In the data rows, 128 means zero.
What is the hidden score of each row? Scores go from 0 to 12, and 6 is about the middle.
[137 172 146 166 118 122 188  96] -> 2
[127  97 189 150 137 161 121 102] -> 10
[ 54 119  80 103 154  81 109 135] -> 5
[ 88 117 103 114 100 106 143 119] -> 6
[117 152 112 150 192 122 152 197] -> 3
[161  91 127 127 100 120 110  68] -> 8
[138 155 103 205 186 162 170 189] -> 0
[174 155 106 143 171 116 125 155] -> 2
[120 178 166 169  94 127 175 113] -> 3
[127 180 162  78 111 167 227 110] -> 7
[ 71 174 139 130 128  57 211  17] -> 4
[104 138  99  66 115  80 138 163] -> 7
[126 131 175 151 103 147 147 115] -> 7
[168 123 103 110 122  89 137 103] -> 6
[122 123 125 173  68 104 109 139] -> 4
[ 73 177  54 180 184 167 117 152] -> 0
[185 135  77 133 145 102 115 145] -> 3
[199  96  96 150 100 135 141 165] -> 5
[171  99 106 109 162  96 113  97] -> 7
[121 138 153 110 143 181  88 122] -> 8
[146 132 149 124 132 135 140  69] -> 7
[ 78 109  59  62 158  64 137 184] -> 7
[160 123 174 155  90 164 107 105] -> 7
[151 121 149 126 136 140  86  95] -> 7
[182  78 113  67  92 133 210  60] -> 11
[103 173 120 145 220 145 112 228] -> 2
[162 134 185 133  95 161 153 106] -> 8
[ 60  75  81 139 116  40 155 133] -> 6
[111 160 175 118 112 169 185 122] -> 7
[117 109 159 146 103 165 140 133] -> 8
[167  75 181 155  65 201 135  51] -> 10
[188 103  89 149 105 143 100 151] -> 4
[170 106 103 152 173 121  94 144] -> 5
[ 82 155  46 101 141 108 155 158] -> 2
[147 155 126 201  77 109  99 128] -> 0
[128  81 175 141  49 139 151  97] -> 10
[118 137 156 108  91 149 145  86] -> 8
[129  30 170 182 118 114 158 111] -> 11
[142 127 199 122 101 147 185 140] -> 10
[111 127 111  85 105 123 164 112] -> 7
[131 102 144 152  73 193 116 119] -> 7
[100 132 136 113  87  96 151 159] -> 7
[165  64 171  97  92  95  80 110] -> 12
[ 96  70 179 186 106 112  96 143] -> 9
[136 125  71 130 169 144 116 128] -> 3
[165 112 163 173  85 188 141 127] -> 6
[ 65  98  69  94 127  59 158 119] -> 6
[104 129 136  87 123 130 101  50] -> 8
[120 192 182 188 100 164 168  79] -> 2
[ 93 109  92 111 131  91  69 137] -> 6
[170 112 161 142 145 141 163 175] -> 8
[ 63 215 162  87 142 148 111 125] -> 5
[131 139 141 126  91 142 209  96] -> 6
[151 139 105 164 162 102 140 174] -> 2
[178 123 113 165 124 117 111 134] -> 3
[159 132 184 135  83 172 139 109] -> 8
[126 104 101 129 183 128 166 139] -> 6
[ 83  79 100 156 132  57 123 110] -> 6
[ 47 226  85 104 218 175 113 169] -> 0
[220   4 105 137 138 118 107 117] -> 11
[126 143 160 164 109 156 178 118] -> 5
[199 112 107 152 116 132 121 152] -> 4
[ 81  92  87  74 123  58 104 120] -> 9
[ 86 134  67 106 145  92 135 141] -> 4
[186 141 105 149 179 101 150 165] -> 3
[152  63 232  55 118 165  17 134] -> 12
[119 108  84  79 119  86  71 118] -> 7
[128 119 145 113  88 151 161 171] -> 8
[168  51 129  48 189  97  32 116] -> 12
[106 153 116 133 106 113  92 126] -> 4
[152 113 112 176  70 168 107 180] -> 3
[184  20 154 138 142 131  86 123] -> 12
[157 116 147 186  66 130 169 123] -> 4
[164 135 139 139 111 113 140 148] -> 5
[131 115 158  88  93 156 163  96] -> 10
[150 115  72 140 148 135  85 119] -> 3
[125 110 126 171  70 107 143 142] -> 4
[122 108  99  89 143  98  81  98] -> 8
[120 131 142 159  78 177 114 102] -> 5
[162 143 116 133 151  97 132 182] -> 4
[ 72 195 181  97 136 152  95 133] -> 6
[ 98 142 172 142 101 126 118 125] -> 7
[ 90 151  52 123 167 131 181 166] -> 1
[158 139 186 128 119 147 182 107] -> 8
[ 57 121  68  62 156  53 163 162] -> 7
[ 96 140 124 122 102 151 138 192] -> 5
[113 100 113 120 114 106 113 166] -> 7
[ 74 171 183 154 115 170 149  62] -> 5
[ 67 122  77 189 149 185 113 121] -> 0
[128 132 160  86  98 151 112  76] -> 10
[131  76 107 105 142  92  92 111] -> 9
[ 98 120  75 127 146 118  91 115] -> 4
[155 140  75 124 173  63  93 132] -> 3
[149 177 159 183 111 143 173 114] -> 2
[ 86 171  62 125 197 141 104 191] -> 0
[180 100  90 145 103  99 144 145] -> 5
[137  91 197 127 137 135 116  96] -> 12
[ 78 145  65 145 159 135 109 150] -> 1
[127 119 177 136 107 170  94 117] -> 8
[ 56 125 152  96 124 167 114 116] -> 9
[192  27 167  52 144 130  85  75] -> 12
[187 134 159 121 100 143 173 167] -> 7
[185 146 160 108 196 129  83 164] -> 8
[ 23 142  84  70 135  58  72 163] -> 6
[ 97  77 100  59  97  99 148 137] -> 11
[152 104  79 117 148 131 120 110] -> 5
[116  94 184 151 122 169 111 100] -> 9
[ 94 183 113 206 168 144 157  94] -> 0
[167 106 168 113  94 159 221 106] -> 10
[161  91 186  46 119 135 119 136] -> 12
[138 150 109 192 166 116 142 173] -> 0
[ 75 150  98 102 102 104 117 136] -> 4
[168  93 156 131  40 181 145 111] -> 9
[107 146 139 122  90 164 189 153] -> 6
[147 150 160 156 154  80 131 188] -> 5
[136  92 162 125  86 194 165  87] -> 10
[171  93 172 130  65 157 188 123] -> 10
[150 110  85 127 141  83  95 108] -> 5
[176  85 121 139 108 128 121  61] -> 7
[114  91 184 117 117 196  83 129] -> 11
[181 122 162 123  87 144 185 147] -> 8
[142 129 127  66 119 120  83  68] -> 9
[108 192 117 199 166 162 110  87] -> 0
[ 79 175  87 150 184 158 107 161] -> 0
[125  93 188 143 124 177  71 132] -> 10
[ 91 168 123 117 137  70 166  64] -> 4
[151 133 145 187  57 128 139 132] -> 3
[ 65 155  63 115 215  82 183 219] -> 2
[122 121 162  88  93 134 123 138] -> 10
[118 203 116  96 179 105 145 175] -> 3
[177 144 126 124 146  94 135 149] -> 5
[ 73  85 139 151  98  79 127 130] -> 8
[172 116 157 155  53 147 178  91] -> 7
[107 104 144 191  59 146 135 123] -> 5
[ 86 147  50  87 146  78 157 161] -> 3
[157 119 145 127 152 164 127 188] -> 7
[172 117 127 128 140 107 202 154] -> 6
[135 126 130 125 148 116  54  94] -> 6
[ 63 131  59 114 158  81 141 118] -> 3
[160 148 155 204  83 160 100 147] -> 2
[141 100 188 148  86 179 120 108] -> 9
[141 201 185 176 193 132 168 118] -> 2
[ 43 222 117 174 167 139 159 127] -> 0
